128 stands for zero in the data rows.
Some points, one per row:
145 106 195 173 211 100 171  93
118 108  97 108  99 113 102 175
115 114 133  99 109 109 108 182
121 158 104  99 107 255 216  99
112 109 126 119 176  98 102 104
133 112 181 102 136  98 124 147
118 129 114 107 106 115 106 186
138 113 132 126 136  98 162 100
143 145 118 113 137  95 104 185
114 115 109 102  98 127 107 203
121 111  98 100 107 146 113 186
130 108 193 106 172  96 133 125
137 108 146 114 119  96 144  99
112 150 113 179 107 125 109 111
171 118 123 104 177 103 145 103
152 117 129 101 103 119 177  96
161 103 182 170 170  99 221  97
134 127 134 101 128 102 104 177
111 115 117 117 123 106 116 138
146 133 101 148 167  98 127  92
122 108 138 102 157 100 102 116
106 118 103 124 107 106 104 152
109 113 104 135 107 132 108 148
148 113 233 143 223  95 173  93
120 115 143 109 131 103 108 149
Here are 18 more points, each followed by its number:
137 171 107  98 103 164 122  98 0
109 125 114 142 123  99  99 143 1
147 120 138 108 116 105 175  96 2
108 219 103 100 106 255 164 100 3
164 109 127 103 185  96 118  97 4
111 117 126 129 111 111 105 134 5
118 125 108 102 104 140 107 203 6
122 111 107 107 102 118 110 186 7
118 121 104 109  97 135 111 194 8
128 104 129 109 127 102 126 119 9
158 106 226 128 196  95 172  99 10
119 112 142 109 127  96 114 131 11
121 193  96 137 100 230 113  97 12
112 119 119 135 126 107 110 121 13
148 108 111 110 101 125 194  88 14
123 120 146 132 130 103 144 104 15
109 119 102 156 133 105 108 102 16
116 112 122 123 121  98 102 144 17
Which two of these numbered points are nearest to each point below, ignoring the 2 directions in which the first points spread most? Their numbers follow each, nearest first.
115 179 104 179  98 189 103  92 > 12 16
118 112 101 181 161  98 137  88 > 16 1
123 103 127 125 126 106 117 128 > 17 9
146 134 105  98  94 167 190  97 > 2 9
110 123 106 149  95 113 100 159 > 1 5
125 151 102 118  98 155 134  98 > 13 5
124 110 116 111 126 105 109 131 > 9 17
174 106 160 100 204 101 111  94 > 4 0
117 204 103 101 102 255 168  95 > 3 12
